In the data rows, zero lies at 4.5, halfway between 4 and 5.
Some points, each followed by its number:
[5 4 4 4 3 5 5 6 4 6 5 6 5 5 4 3 3 5 6 4 5 4 5 3 6 5 6 4 6 6 5 9] 0
[5 4 6 5 5 6 5 2 4 3 3 4 2 6 4 2 5 5 6 5 6 4 4 4 4 5 5 5 4 5 4 6] 1
[5 5 6 5 6 6 4 1 4 4 3 7 2 5 3 2 4 6 5 5 5 4 5 4 4 6 5 5 3 5 4 8] 2
[5 3 5 4 4 4 4 4 5 4 4 4 5 5 4 4 4 5 5 3 5 5 6 6 4 4 5 2 4 4 5 4] 3
[4 1 0 4 4 2 2 5 9 8 8 0 9 3 7 8 0 4 0 4 4 9 8 7 4 5 4 1 2 5 6 0] 4
[3 3 1 4 7 2 2 3 9 9 9 9 7 3 6 4 0 6 1 4 3 9 9 6 5 8 5 2 2 8 4 0] 5
[5 4 6 4 4 5 4 3 5 4 4 3 3 5 4 3 3 5 5 4 5 5 5 5 5 5 5 4 4 5 5 5] 6
[5 4 6 5 4 5 5 5 3 3 4 4 3 5 5 3 6 5 6 4 5 4 4 4 4 4 5 5 4 5 5 5] 7
[2 9 3 8 9 8 3 3 5 3 1 8 2 1 3 7 9 2 2 9 3 1 1 5 1 4 0 9 6 1 0 2] 8
[2 7 3 5 0 3 5 8 2 4 7 2 8 4 7 7 5 4 3 5 3 5 2 3 7 6 4 7 7 5 5 2] 9
[7 6 5 3 8 7 5 3 5 7 5 9 2 4 0 1 4 5 7 5 4 2 6 4 6 5 6 3 7 6 3 9] 10
[5 3 6 4 5 5 5 5 3 4 4 5 3 5 5 3 5 5 6 3 6 4 4 4 5 4 6 4 5 5 5 6] 11
[4 1 2 4 4 2 3 5 9 7 7 0 9 3 6 8 0 4 2 4 5 8 8 7 4 4 4 0 2 3 6 0] 12
Which three points above are nearest to each new point? Their numbers follow each, nearest first.
[5 4 6 4 4 5 5 4 3 3 4 5 3 6 4 3 5 5 5 4 5 4 4 4 4 4 5 4 4 5 5 5] 7 11 1
[5 4 6 5 6 6 5 4 3 3 3 4 3 5 4 3 7 5 5 4 5 4 3 4 4 4 5 6 4 5 4 4] 7 1 11
[4 4 4 5 3 4 5 6 3 4 5 3 5 5 6 5 5 5 5 4 5 5 3 3 5 5 5 5 5 6 5 4] 7 11 6
[5 3 6 4 5 4 5 4 4 4 4 4 4 5 4 4 5 5 6 3 6 5 5 5 4 4 5 3 4 4 5 5] 3 11 6
[5 4 6 4 4 4 5 4 3 3 4 4 3 6 5 4 5 5 6 4 6 5 4 4 4 4 5 4 4 5 5 5] 7 11 6
[5 4 6 5 6 5 5 4 3 3 3 3 2 5 5 3 7 5 5 5 5 4 3 4 4 4 5 6 4 5 4 4] 7 1 11
[4 5 5 5 6 6 5 4 3 2 3 3 3 5 5 4 7 4 5 5 5 4 3 4 4 4 4 7 4 4 4 3] 7 1 11
[6 3 6 4 6 5 5 4 4 4 4 5 4 5 4 4 5 5 6 3 6 5 5 5 4 3 6 3 4 5 5 6] 11 3 7
[4 4 4 4 3 4 5 6 3 4 5 3 5 5 5 4 4 5 5 4 5 4 4 4 6 5 5 5 5 6 5 4] 7 11 6
[5 3 6 4 4 4 5 4 4 4 4 5 3 5 4 4 5 5 6 4 6 4 5 5 4 4 6 3 4 5 5 5] 11 7 3
[5 4 6 4 4 5 5 4 3 3 4 4 3 5 4 3 5 5 6 4 6 5 4 5 4 4 5 4 4 5 5 5] 7 11 6
[2 8 3 5 1 3 5 7 2 3 5 3 6 4 7 8 8 3 2 6 2 5 1 3 5 5 2 9 6 4 4 0] 9 7 6
[5 2 4 4 4 3 4 4 7 5 5 1 8 4 5 6 2 4 3 4 5 6 7 7 4 4 4 1 3 3 6 2] 12 3 4
[5 3 6 5 4 5 5 4 4 3 3 4 3 5 5 3 6 5 6 4 5 4 4 4 4 4 5 5 4 5 5 4] 7 11 1
[5 2 4 4 6 3 4 5 7 5 5 0 8 4 5 6 3 4 3 3 5 6 7 7 3 3 4 1 3 3 6 2] 12 3 4
[3 0 0 4 8 0 1 7 9 9 9 0 9 0 9 9 0 5 0 4 3 9 9 8 4 7 4 0 0 6 7 0] 4 12 5
